In the data rows, the value 128 means zero.
Every row has a hidden score. How much higher is the second row's score than the first row's in each pair? 15 means about the same, 30 much higher and 0 much lower. The score is a weighted sum of the row's numbers plus the product of two more (or one squared), each taken from its middle value.
[147 110 127 131 133 121 124 111 129 132 122 142 134 133 130 133 127 115 135 135 120 131]
[151 139 114 149 148 183 144 135 113 120 157  85  94 140 101 102  79 147 150 113 137 140] -> 12
[131 131 162 143  94 127 124  97 146 142 149 121 160 130 117 127 133 113 125 166 129  98]
[ 86 181  98 179 148 110 135 141 107 113  95 126 102  83  69 134 108 136 142  91 107 142] -> 11
[108 118 122 184 115 100 129 130 123 127 119 110 123 131  90 122 120 135 129 124 120 140]
[139 108 131 121 114 128 120 132 128 134 145 132 142 140 141 124 147 122 128 139 116 121] -> 18
[131 115 124 132 116 134 120 118 125 112 136 106 122 137 118 116 116 128 137 133 139 136]
[135 114 131 133 117 114 125 124 121 129 128 141 146 138 121 127 143 121 126 140 123 120] -> 13
[132 133 161 136  96 134 115 104 131 136 138 120 160 120 127 138 135 116 116 156 137 112]
[114 135 168 138  90 141 117  91 132 137 144 110 161 130 116 113 133 124 131 164 134  92] -> 6
[141 110 144 129 121 129 122 109 137 124 140 129 152 143 138 124 146 123 112 141 126 128]
[192 117 108 114 134 130 137 149 144 131 115 157 139 142 189 111 161 129 119 127  85 133] -> 17
[163 110 114 122 154 143 154 142 117 135 124 117  90 144 132 103 110 131 132 119 121 133]
[129 156 133 134 149 115 123 142 128 124  96 139 119 147 126 134 112 131 121 108 174 125] -> 19
[125 137 164 138  87 142 120 108 145 132 136 112 172 126 126 131 152 118 114 161 123 100]
[126 115 121 131 128  96 125 135 137 136 113 160 145 128 123 120 143 117 118 130 132 124] -> 14
[129  97 108 105 120 145 147 126 111 132 141 134 108 147 168 119 155 149 128 125  62 136]
[118 104 113 146 119 139 117 128 118 128 153 103 105 132 104 105 118 131 136 134 122 132] -> 13
[123 128 164 126  95 127 115  98 136 138 138 117 157 123 128 117 143 113 103 153 130 125]
[124 124 156 133  93 136 109 106 131 125 139 114 150 138 121 127 142 120 114 160 130 112] -> 20
[138 104 139 141 129 136 127 121 114 127 151 119 129 146 105 113 119 116 136 136 138 132]
[126 164  24  38 225 179 170 207 127 122 114 194  23  61 206 143 119 154 162  64  56 186] -> 11
[135 112 162 134 102 134 128 110 138 130 132 123 164 125 128 124 154 120 116 153 125 121]
[174 109 114 106 129 110 139 130 127 133 120 162 140 133 176 130 162 123 119 132  98 120] -> 15
[124  98 141 156 116 139 132 100 115 124 144 100 126 143  87 104 103 116 130 130 148 123]
[142 133 152 128  93 130 127  97 146 128 137 125 152 122 146 133 156 108 120 159 109  99] -> 16
[163 120 123 120 134 119 134 122 128 132 108 155 136 136 156 126 153 123 121 138  91 116]
[115 100 137 139 116 135 120 133 120 136 135 117 135 159 106 106 131 118 119 137 125 128] -> 22
[153 121 127 130 148 135 136 132 127 111 123 115 108 142 145 111  98 137 134 120 144 127]
[ 87 145 109 173 147 109 135 133 113 107  76 118 124  66 106 177  86 127 151  93 173 131] -> 22
[107 118 138 146 110  92 111 123 118 121 113 119 134 162 108 123 132 128 105 129 149 133]
[131 103 145 137 130 140 132 114 146 136 137 125 131 140 117 120 120 126 114 138 122 133] -> 13
[129 145 128  99 137 103 132 146 138 128 108 165 130 138 166 141 143 128 118 120 127 128]
[144 124 120 142 136 141 131 145 108 120 136 101 104 143 102 109  97 127 141 115 149 144] -> 19
[ 59 160 103  14 149  21 127 171 150 135  72 201 144  88 203 182 188 119 109 104  80 128]
[165 130 138 131 115 120 117 106 139 136 144 144 154 132 152 117 165 112 115 149 113 112] -> 15
[ 92 149 100 119 148 124 135 160 126 124  92 148 131  93 141 171 106 136 143  92 142 136]
[132 118 125 130 134 146 138 128 119 127 153 107 108 142 111 105 111 130 135 124 124 139] -> 6
[122 151 127 176 149 125 134 122 121 105 102 110 134 138  91 155  90 123 134 113 181 128]
[144 120 105 136 154 134 154 128 121 122 127 106  78 118  96 106  78 132 154 112 154 133] -> 11
[129 123 156 133 100 138 113 101 131 128 137 123 153 137 123 130 132 122 118 155 141 107]
[101 109 129  94 115  76 125 151 133 138 109 169 151 147 146 127 182 132 102 130  93 127] -> 11
[128 137 161 125 106 121 128 122 134 140 130 121 155 140 147 136 154 116 110 151 131 112]
[133 124 153 136 101 136 118 116 130 142 152 107 147 138 110 124 135 115 120 150 126 113] -> 17
[151 118 114 119 136 127 119 133 126 134 129 154 109 127 163 125 133 136 123 124 103 124]
[150 104 129 124 138 145 137 131 143 129 131 133 126 145 155 124 131 137 133 136 116 120] -> 19
[137 115 138 131 117 137 134 122 132 138 139 115 141 135 156 122 133 124 126 138 134 128]
[131 129 104 144 165 173 130 134 116 111 134 115  86 114 125 133  82 143 161 105 140 130] -> 12
[119 136 123 149 117 110 126 126 113 129 111 128 121 137 105 133 109 128 133 121 147 131]
[139 118 140 130 118 125 129 111 132 119 121 117 143 146 133 123 130 118 122 145 144 118] -> 17
[126 125 113  72 141 101 132 145 134 137 121 167 135 140 176 156 160 137 119 104 106 130]
[ 63 215  98 115 172 112 122 151 136 122  73 152 116  58 144 189  96 128 149  83 133 153] -> 12
[132  97 112 133 140 124 139 139 120 136 135 152 131 139 114 111 129 131 128 120 113 145]
[124 140 172 140  89 136 116 107 136 137 133 113 169 134 102 126 149 121 119 166 135 119] -> 17
[128 136 160 140 107 121 110 109 132 129 135 123 149 128 123 123 138 128 119 150 150 115]
[131 115 109 104 142 113 145 122 128 123 140 138 115 133 160 125 131 125 133 123 115 141] -> 14
[123 106 120 130 125 136 133 140 125 137 121 142 135 134 135 112 141 128 115 136 106 132]
[137 107 157 128 100 131 123  92 139 136 133 107 149 138 119 120 136 117 114 153 136 117] -> 15
[102 109  78  66 164 123 140 165 114 140 129 153 110  84 166 134 161 130 128 100  62 169]
[121 163 119 160 131 135 129 106 122 119  98 120 125 124 111 155  75 129 141 107 167 109] -> 7
[148 186  71 138 196 176 148 148 114 122 125 114  73  70 111 149  60 147 172  81 135 151]
[135 131 159 125 108 130 125 109 135 131 143 120 160 127 166 120 154 116  95 156 115 122] -> 17
[141 108 105 109 140  82 134 162 139 133 112 205 151 108 155 140 184 118 115 122  67 136]
[117 134 119 108 179 143 133 140 114 100 120 130  97 124 141 171 106 151 137  98 159 140] -> 17
[138 126 124 126 113 105 130 119 133 144 103 162 136 133 144 120 148 109 118 145 116 112]
[ 97 134 120 149 138  99 128 143 123 124  93 133 132 130 114 163 123 138 137 111 136 123] -> 18
[141  91 113 127 123 154 124 139 112 121 148 129 117 143 118 103 123 130 143 124 123 155]
[153  99  75  88 162 109 141 157 117 138 141 161  87 128 213 105 148 137 125  94  95 163] -> 4
[132 128 156 136 107 131 132 105 131 134 136 119 148 138 129 122 143 116 118 152 119 115]
[127 126 152 154 114 137 124  91 129 128 148 110 147 156  97 113 122 108 126 152 147 109] -> 13
[123 126 142 147 125 123 135 127 133 117 119 140 128 141 126 121 118 134 129 132 166 114]
[ 85 162 108 105 154 113 131 149 133 118 104 139 125 117 134 180 105 136 140  98 156 122] -> 15
[144 109 103 106 154 132 127 135 112 117 140 122 104 132 165 112 118 132 130 115 146 139]
[118 129 162 142 105 123 112 103 133 129 136 129 151 133 115 130 129 118 121 151 153 111] -> 15
[135 141 106 150 161 172 137 135 117 117 117  98  91 122 114 139 100 135 143 103 156 153]
[118 120  73 139 123 117 114 145 113 138 137 132  88 103 109  94 121 132 134 110  89 150] -> 10
[137 127 124 108 115  87 120 135 144 130 111 157 138 134 152 118 162 115 105 135 118 132]
[106 114 125 104 122  73 119 144 127 131  99 180 155 138 146 134 164 127 105 131 112 125] -> 15
[ 62 133 105 135 141  70 143 169 119 128  79 122 130 103 109 148 145 131 126 101 112 134]
[125 100 141 115 136 149 134 132 123 120 151 109 105 143 139 114 118 127 139 122 138 129] -> 7
[ 60 128 122  82 129  46 124 159 140 134  98 153 156 137 156 159 161 125 113 109 130 124]
[120 126 144 138 124 115 127 116 131 127 129 126 124 159 111 118 119 118 138 138 150 127] -> 12
[171  82  92 114 132 156 128 154 126 135 146 143 141 138 190 102 152 138 128 120  65 156]
[135 127 156 142  96 132 116 111 131 139 144 106 149 134 102 128 140 124 123 154 135 108] -> 15
[112 126 122 127 122  86 128 138 128 139 124 137 133 134 136 123 142 132 114 127 118 129]
[128 113 132 145 133 123 144 125 116 130 129 119 123 152 114 129 117 133 141 125 124 130] -> 18
[134 129 167 126 104 131 115  98 138 137 140 121 159 139 120 132 142 110 112 156 139 107]
[113 120 157 136 102 134 120  98 133 142 143 106 152 126 108 120 130 111 117 153 135 116] -> 15
[129 112 142 119 107 142 129 104 132 129 146 112 133 146 132 106 128 137 126 146 119 122]
[121 107 151 143 103 141 126 101 139 129 142 103 137 132 116 123 116 115 119 145 137 122] -> 23
[131 111 151 135 108 142 127  99 144 121 148 125 141 128 114 112 130 129 120 151 137 113]
[ 95 154  91 169 179 127 142 148 115 100 101 104  95  36  96 151  84 139 150  80 165 169] -> 18
[121 106 104  90 129 131 141 157 122 140 143 115 103 136 166 113 158 125 108 118  89 146]
[173 105 107 118 121 115 138 141 125 126 127 157 146 136 141 115 157 124 132 133  91 144] -> 2
[136 127 148 132 119 138 131 119 133 137 134 108 141 134 128 122 127 112 124 148 148 126]
[111 176 108 126 169 130 159 155 111 119 108 140  97 124 116 169  97 158 157  76 129 147] -> 5
[ 92 148 111  79 166 116 143 176 137 127  91 142 128 114 139 189 132 145 132  99 110 147]
[138 132 145 136 112 123 116 117 133 145 135 112 145 133 145 125 124 123 123 147 136 123] -> 9
[139 121 153 136  96 122 116  99 137 128 128 132 156 151 121 118 137 127 123 147 132 103]
[ 77 186  94 128 143  90 129 155 138 111  65 127 123  43 140 141  94 128 143  91 153 137] -> 18
[136 117 146 135 100 124 127 109 147 132 131 115 155 143 119 119 145 126 116 154 131 113]
[142 125 104 135 132 162 138 134  95 141 144 112  88 140 110 115 121 134 133 113  81 137] -> 25
[136 110 133 143 102 133 123 117 130 124 137 127 144 142 101  96 135 124 132 153 122 118]
[143  79 117 117 135 156 142 130 115 139 152 111 103 147 141  94 108 137 142 121 103 142] -> 14
[168 133  98 105 176 113 146 140 124 124 124 131  90 116 173 133 104 132 145 108 160 133]
[171 115 136 109 134 128 128 123 135 141 123 123 133 137 178 111 138 123 129 133 120 123] -> 13
[146 104 131 143 113 125 138 110 115 119 130 133 142 140  95 107 119 136 153 138 131 135]
[154 112 138 115 114 147 127 137 137 136 138 127 134 141 160 114 143 118 119 138  92 117] -> 18
[124 133 173 133  97 131 101 103 153 121 148 112 160 131 117 119 135 120 116 161 141 114]
[126 121 161 138 101 128 112 115 138 130 145 114 158 133 110 119 145 120 118 147 139 113] -> 14
[122 122 150 138  91 120 126 104 128 141 134 137 157 137 109 115 153 109 116 157 123 109]
[134 119  98 166 123 135 120 126 110 133 134  96  94 128  82  84  92 127 142 128 146 139] -> 16
[146 120  79  90 173 135 159 182 107 122 124 176  90 108 166 120 153 135 147  93  81 159]
[137 127 155 137  98 119 116 107 147 122 129 134 149 137 127 126 148 117 115 154 138 106] -> 13
[124 131 122 148 172 122 122 143 124 124 115 127 129 143 113 171 102 138 143  97 187 138]
[137 125 153 131 105 121 116 101 146 130 126 128 153 138 119 122 142 118 116 157 142 111] -> 8
[142 174 105 179 151 186 135 129 110 119 120  98  75 105  95 132  68 143 149 106 166 140]
[ 38 174 100  37 181  57 143 197 139 129  81 161 126  89 172 208 149 155 138  69 113 152] -> 12
[107 115 158 134 102 132 115  97 137 142 154 117 145 132 106 107 129 116 127 161 137 117]
[106 103 102 138 118 109 132 155 112 151 121 121 100 108 115  98 154 139 125 107  83 160] -> 29
[119 134 117 141 142 161 132 144 131 109 140 110  96 149 104 117 115 143 124 119 128 128]
[130 122 149 131 102 140 133  96 137 135 149 116 148 134 126 120 134 115 121 156 125 122] -> 14
[119 111 147 145 124 133 130 117 130 125 131 130 128 143 126 109 125 127 122 137 140 116]
[129 124 155 126 109 134 114  95 153 137 133 117 153 142 111 117 137 108 117 155 128 113] -> 16
[134 109 135 135 120 123 140 124 113 133 129 132 128 152 120 118 128 125 132 132 102 129]
[ 64 133 103  75 137  47 130 162 128 144  92 133 131  83 146 147 168 127 115 111 105 146] -> 21
[160 124 135 113 113 114 127 117 138 142 135 121 150 139 154 123 167 123 118 143 101 125]
[123 119 159 137  95 138 116 110 140 131 142 130 164 138 111 139 141 118 119 159 137 111] -> 21
[164 203 107 144 173 209 125 153 111 105 142  89  97 139 102 159  67 139 150  77 193 143]
[123 135 163 135  99 124 108 101 147 131 141 121 161 128 129 118 147 113 117 158 129 111] -> 4
[156 115 139 113 140 132 131 137 140 134 125 136 130 138 134 119 133 140 117 134 130 121]
[117 111 102  58 163 111 133 177 132 139 120 152 119 129 192 141 193 137 103 110  58 148] -> 19
[167 136 136 118 146 114 120 139 130 140 108 149 134 136 168 148 145 132 131 126 127 121]
[148 226  75 205 190 218 135 132  91 103 113 128  63   0  80 183  35 166 197  60 148 173] -> 8
[122 136 165 133  96 133 115  87 144 125 134 110 153 130 100 133 138 119 121 160 134 112]
[129 119 128 122 137 155 127 123 127 124 124 111 119 140 145 117 118 129 131 134 124 120] -> 16
[111 182 110 200 133 156 125 136 106 118 107 115  91 101  93 111  86 143 142 101 149 142]
[125 135 167 126 103 135 111 112 144 132 137 126 148 132 115 121 142 124 110 154 122 103] -> 20
[121 142 110 146 127 126 125 117 132 118 120 132 102 118 115 124 117 134 136 120 127 124]
[164 130   9  73 159  75 151 194 118 133 100 226  56  63 205 104 162 119 143  89  19 167] -> 26
[137 114 139 129 116 135 119 121 139 142 141 149 148 139 142 128 139 130 120 147  94 124]
[150 111  90 133 166 151 143 143 116 128 121 128  63  97  95 112  88 132 157  90 140 167] -> 21
[143 103 143 119 112 147 128 136 139 140 137 143 152 144 147 121 170 134 103 147  89 116]
[121 121 111 122 134 103 129 155 117 123 116 140 115 117 150 124 134 121 129 112 133 143] -> 17
[ 48 145 109 120 139  40 129 155 126 137  69 131 140 102 125 175 137 136 126  89 119 127]
[136 131 129 186 120 149 118 113 119 116 136  82 106 156  85  94  97 133 138 134 148 130] -> 13
[131 116 148 139 104 129 105 110 127 132 138 121 150 136  92 121 138 125 115 153 140 122]
[132 115 152 133 107 136 142 108 133 130 148 128 145 128 127 115 138 115 117 147 127 120] -> 13
[137 111 134 125 120 145 128 116 122 122 140 119 119 142 142 124 127 118 119 132 113 109]
[140 123 143 120 143 131 138 119 117 120 145 116 125 146 135 126 118 133 124 135 142 119] -> 7
[109 250  98 101 203 193 155 152 118 104  97 118  90  81 138 249  42 152 164  46 195 148]
[120 110 142 132 125 125 127 116 122 134 158 112 131 129 118 125 116 130 135 141 137 130] -> 4
[144 125 160 132 113 137 112 112 142 133 142 123 155 137 119 129 134 110 126 143 139 119]
[143 122 118 139 170 151 149 131 117 112 138 120 101 132 104 128  94 137 145 108 153 139] -> 11
[146 121 147 120 115 134 117 117 143 133 135 125 148 139 138 119 146 124 124 142 125 124]
[123 148 122 130 138 116 116 147 125 123 136 107 128 151 127 160 107 133 131 108 142 124] -> 18
[135 119 152 135 110 133 116 103 132 138 130 123 152 136 122 130 133 125 113 148 137 107]
[ 87 172  96 134 173 146 125 154 113 107  81 137 126  55 127 211  85 136 160  74 133 139] -> 21
[125 116 121  83 170 116 139 166 133 133 132 152 123 145 161 167 136 154 123 104 128 139]
[128 113 149 135 104 134 125 109 137 135 140 113 140 141 128 130 133 131 128 151 117 123] -> 12
[117 107 111 141 148 149 137 128 120 117 142 120 115 133 107 108 113 136 151 123 134 136]
[135  93 133 132 137 161 133 121 127 121 152 111 126 142 115 104 107 134 134 134 130 132] -> 17
[126 107 142 142 112 124 126 121 126 127 139 108 134 156  95  99 121 122 127 137 135 113]
[131 130 165 126  97 120 117 106 145 127 141 112 166 128 119 129 138 116 121 159 139 110] -> 17
[125 134 101 132 149 143 150 140 118 118 129 108  90 125 128 124  90 142 131 120 155 131]
[144 115 132  96 139 124 132 142 133 140 123 163 141 140 186 132 170 133 107 122  93 136] -> 9
[162 114 136 111 116 126 120 134 137 138 128 167 151 130 159 127 163 126 107 139  99 134]
[138 141 113  95 165 152 132 139 127 125 127 118 112 142 155 151 118 139 138 101 142 132] -> 12
[134 125 152 129 112 140 127 103 137 130 140 110 142 143 126 124 123 118 121 154 132 111]
[143 125 151 117 121 109 124 123 137 136 119 152 147 143 159 137 156 122 116 136 124 111] -> 14
[145 124 160 139 100 112 124 103 136 132 130 133 154 136 118 130 150 125 127 147 117 112]
[130 120 137 143 124 132 119 106 133 133 135 122 137 145 130 103 131 116 122 137 131 123] -> 12
[134 136 137 117 139 114 129 123 130 124 130 111 132 145 115 136 117 123 128 138 145 127]
[157 120 151 132 106 109 119 109 143 129 138 137 151 137 123 118 145 114 111 153 133 121] -> 16
[127 116 139 147 113 130 130 101 124 127 121 100 119 138 105 120 105 115 138 143 131 125]
[142 129 154 131 100 120 127  98 135 125 122 133 151 120 103 117 136 112 121 162 138 115] -> 14
[116 130 121 103 117 102 113 132 130 130 114 137 134 142 152 131 152 119 108 128 111 122]
[140 116 121 104 118  86 134 145 137 140 135 151 129 141 167 123 170 124 113 124  83 129] -> 13
[128 102 146 116 128 120 125 130 128 131 146 131 137 168 153 120 148 127 104 125 131 118]
[127 106 140 138  99  97 111 126 131 133 122 130 142 151 122 116 141 116 112 140 133 106] -> 20
[136 128 137 138 124 144 129 112 123 116 143 105 121 164 110 104 114 137 124 137 151 121]
[139 117 141 131 104 131 111 117 143 143 145 131 154 138 121 119 161 117 124 157  99 116] -> 18
[ 80 137 117 146 142 108 121 124 136 119  85 140 137 103 122 181 103 122 137 101 174 128]
[124 101 109 124 135 125 136 138 122 130 131 151 121 128 121 101 142 129 131 122 123 137] -> 6
[151 126 137 124 120 117 127 115 145 128 138 120 139 127 140 115 136 107 117 147 152 118]
[116 201 122 158 145 162 134 149 117 103 113  98 116 124 108 139  82 135 133  97 184 126] -> 15
[168 255  77 130 232 240 170 160 112  95 143 131  51  79 118 203  24 178 196  36 159 167]
[142 147  82  95 160 114 151 157 115 140 117 176  73 106 169 138 120 145 138 103  96 148] -> 12
[149 129 129 119 135 124 134 135 136 135 129 151 134 143 151 132 150 133 105 132 110 126]
[ 87 167  86 110 169 119 129 176 131 136 121 121  96  80 132 146 126 128 143  87 107 173] -> 18
[123 112 132 143 109 136 126 122 115 132 149 114 123 152 121 106 135 136 123 143 119 133]
[150 137 118  98 131  74 125 149 149 146  83 206 147 121 190 133 169 125 111 127 100 120] -> 18
[105 211 100 123 185 155 146 141 122 114  92 146 103  71 128 210  65 153 168  76 192 133]
[127 123 151 142 100 120 125 104 132 131 134 110 156 138 107 122 129 118 128 154 141 107] -> 9
[159  98 106 128 131 145 146 130 123 135 128 135 128 137 108 100 122 135 142 129 108 143]
[133 110 133 122 105 122 124 116 132 124 127 141 134 138 138 112 154 125 121 144  93 133] -> 12
[135 129 142 131 110 115 118 112 139 140 140 148 155 134 130 115 159 119 114 150 128 113]
[128 116 142 144 137 139 139 115 126 133 139 108 128 138 123 118 105 138 140 136 140 131] -> 16
[135 108  99 116 144 127 134 139 116 129 128 130  88 123 125 125 107 147 138  99 108 138]
[122  94 138 149 110 143 129 110 123 129 146 119 127 140 100  91 118 114 123 149 118 119] -> 16
[157 125 134 131 156 149 131 119 123 130 123 110 108 134 132 123 101 130 142 115 181 137]
[109 130 170 138  91 140 130  93 139 132 139 106 155 131 101 126 134 123 128 161 147 115] -> 12
[137 122 144 155 134 135 128 116 138 124 135 119 122 149  92 129  93 120 134 129 166 117]
[137 112 146 132 108 114 126 108 132 119 126 128 138 143 118 122 134 115 132 147 127 119] -> 13
[150 138 144 131 125 102 121 125 130 129 126 149 149 130 137 126 150 123 117 145 152 112]
[125  95 119 144 143 145 129 115 108 129 148 122 104 135 101 112 104 132 137 122 145 129] -> 14
[130 116 158 135  99 131 114 102 139 136 148 128 160 134 115 123 148 125 111 157 132 118]
[134 120  91 119 159 109 141 155 120 121 115 169 123 102 147 117 126 126 135 109 123 146] -> 15
[121 165 119 195 118 133 116 116 105 114 113 112 109 136  98 111  91 134 138 117 155 129]
[124 145 120 175 143 146 141 129 111 114 117 122 107 143  80 147  92 142 136 104 151 137] -> 22
[126 135 104 120 126 137 136 136 118 119 128 117  96 133 130 110 119 127 128 121 115 135]
[ 98 153  88  52 173 121 154 185 123 138 140 117  75  58 149 169 143 149 137  76  68 185] -> 25
[150 140  94 118 171 113 149 150 104 125 100 160  78 113 138 112  88 142 158  93 166 138]
[143 121 143 123 122 125 127 109 142 133 128 129 139 140 119 114 137 115 116 139 127 121] -> 12
[133 122 146 125 119 121 125 116 132 121 132 142 142 156 138 126 137 124 112 140 134 121]
[ 67 180  91 125 163 109 136 157 121 133  73 155 109  35 122 151 111 150 154  83 101 144] -> 3
[132 130 151 148  98 129 107 107 140 130 127 123 150 138 124 112 135 125 109 153 136 116]
[130 115 141 134 111 115 112 111 128 133 124 128 143 136 125 115 152 115 124 147 125 117] -> 14
[140 110 132 132 109 113 114 119 135 131 131 131 126 140 130 108 128 121 126 140 127 119]
[113 123 121 115 139 143 127 147 123 118 133 106 113 155 147 133 120 131 126 121 134 133] -> 20
[112 104 135 172 110 121 133 121 115 124 128 114 126 137  86  97 126 120 121 136 133 130]
[152 126 105 137 160 138 139 130 123 112 131 124  94 111 124 126  81 139 161 107 169 139] -> 16
[103 108 114  98 147 101 138 157 122 134 117 178 123 138 149 145 152 144 128 111  93 140]
[134 116 154 148 105 129 118 106 125 129 144 124 152 136 104 126 134 103 119 154 122 123] -> 21
[123 113 108 125 138 147 136 135 111 130 140 125 109 134 118 123 117 144 144 114 115 141]
[122 136 168 138  87 129 111  95 144 131 149 126 167 131 113 145 145 119 113 166 137 102] -> 16
[144 131 160 138 103 139 116 104 150 138 136 128 150 130 123 126 138 130 118 153 134 114]
[136 118 152 137 109 121 118 111 142 136 127 126 146 143 107 131 132 122 126 150 144 105] -> 18
[105 179 100  56 170 143 144 174 128 123 121 138  97 112 167 168 124 143 146  83 106 151]
[143 123 139 128 124 130 128 133 133 134 125 132 144 139 145 131 134 123 123 140 125 132] -> 20
[141 135 122 140 147 132 134 127 128 104 130 118 107 139 112 122 102 125 137 118 152 122]
[121 118 139 155 129 114 118 107 127 128 130 107 119 152  90 119  99 125 125 132 181 117] -> 15
[141  87 104 123 119 140 139 130 123 115 153 119 105 138 149  95 104 116 131 132 116 140]
[145 121 123 139 131 118 132 126 119 132 140 131 119 143 121 124 122 117 132 128 139 131] -> 9
[142 109 149 135 129 152 139 124 140 132 141 113 136 139 160 105 141 133 124 144 119 122]
[147 113 130 137 103 133 133 127 132 138 129 129 137 135 124 106 151 122 106 152 105 110] -> 24
[113 112 108  59 161  99 144 170 142 136 100 206 138 130 192 146 189 152 120 109  74 138]
[129 128 162 135 102 131 109 106 136 126 140 125 161 122 114 133 137 135 120 154 133 114] -> 21
[123 128 120 137 136 122 122 132 124 121 116 121 122 146 128 138 126 127 143 123 156 124]
[119 116 150 139 126 145 128 113 130 135 143 109 126 160  98 122 105 139 125 134 160 123] -> 11
[ 82 148  93 100 134 125 136 175 130 139 121 130  95  84 134 126 149 143 131 103  50 149]
[121 109 134 130 121 134 131 113 122 131 134 131 132 143 123 119 132 126 118 141 139 128] -> 10
[123 123 146 137 134 120 132 114 132 132 134 121 130 162 113 123 128 131 120 127 165 110]
[155 111 128 125 142 130 134 135 117 135 131 130 124 126 151 121 128 122 122 130 126 136] -> 21
[117 121 108 132 111 117 118 119 115 134 115 140 126 122 131 108 126 114 121 130 125 123]
[131 131 151 129 109 139 122 111 147 119 136 123 147 135 135 126 147 118 129 150 122 119] -> 14
[136 136 155 130 106 132 129  93 155 138 139 114 151 128 114 119 140 121 138 157 144 127]
[167 132 128 123 125 111 129 123 138 125 127 157 140 126 142 143 154 121 123 136 110 114] -> 19
[117 118 154 136 107 140 132  97 124 119 141  99 156 136 109 127 125 121 132 153 122 117]
[120 109 117 125 158 109 149 153 121 141 119 151 120 141 109 125 142 137 118 115 124 149] -> 12
[117 120  74  98 160 127 138 150 117 132 110 161 102  81 163 123 138 126 143 114  88 149]
[124 140 107 160 123 129 136 118 112 108 137 103  99 130  96  97 120 131 119 125 119 150] -> 14
[158 125 120 132 116  98 124 117 140 133 109 160 148 132 149 125 158 130 122 131 108 117]
[ 92 121 112  55 175  45 129 177 138 149  84 223 150 113 197 181 203 150 125  91  91 149] -> 13
[106 112 115 166 117 107 127 124 123 135 114 148 129 119  98 117 126 120 124 130 127 141]
[120 132 114  88 136 121 133 159 123 125 124 150 123 155 165 149 156 135 114 111  95 123] -> 18
[124 164  99 107 148 161 143 149 108 104 135 109  81 120 138 146 103 133 126 102 154 123]
[124 139 109  79 152 133 125 148 131 131 122 112 109 121 165 168 132 137 120 102 115 130] -> 11
[130 102 136 141 100 124 124 114 114 128 138 129 144 145  92 115 133 129 130 145 128 119]
[153 114 144 120 113 140 130 115 139 144 149 141 141 137 168 121 155 126 110 146  93 114] -> 8
[128  89 118 146 124 136 130 129 124 134 144 115 121 142  92  93 107 139 136 134 133 140]
[140 130 162 135 101 145 127  95 145 139 140 124 163 121 122 129 142 116 122 160 136 115] -> 14
[ 91 134 104 129 170 121 156 145 120 139  84 169  96  93 108 164 111 142 152  97 114 154]
[131 128 157 118 104 128 114 127 135 129 135 120 163 127 133 118 144 131 120 156 138 119] -> 23
[139 103 108 108 145 143 138 132 126 135 143 140 105 130 151 111 146 131 126 128  75 141]
[121 123 152 139 102 136 122 100 135 129 129 127 162 129 104 114 138 122 128 160 125 113] -> 13
[136 119 144 129 111 134 118 114 131 129 139 121 151 139 117 113 143 126 118 150 129 123]
[147 200  89 130 152 186 122 154 110 127 128 103  87 101 115 142 101 145 134  80 120 150] -> 15
[123 123 162 142 103 142 126  96 132 136 157 109 153 125 117 126 137 121 119 153 132 105]
[120 152 112 147 145 147 125 118 128 121  91 137 127 111 120 147  90 144 145 116 160 114] -> 21
[133 131 128 133 113 108 120 132 129 131 115 160 145 128 127 113 141 126 115 140 126 116]
[131 119 140 146 109 114 130 109 123 127 133 115 138 140 105 114 111 119 127 138 151 128] -> 16
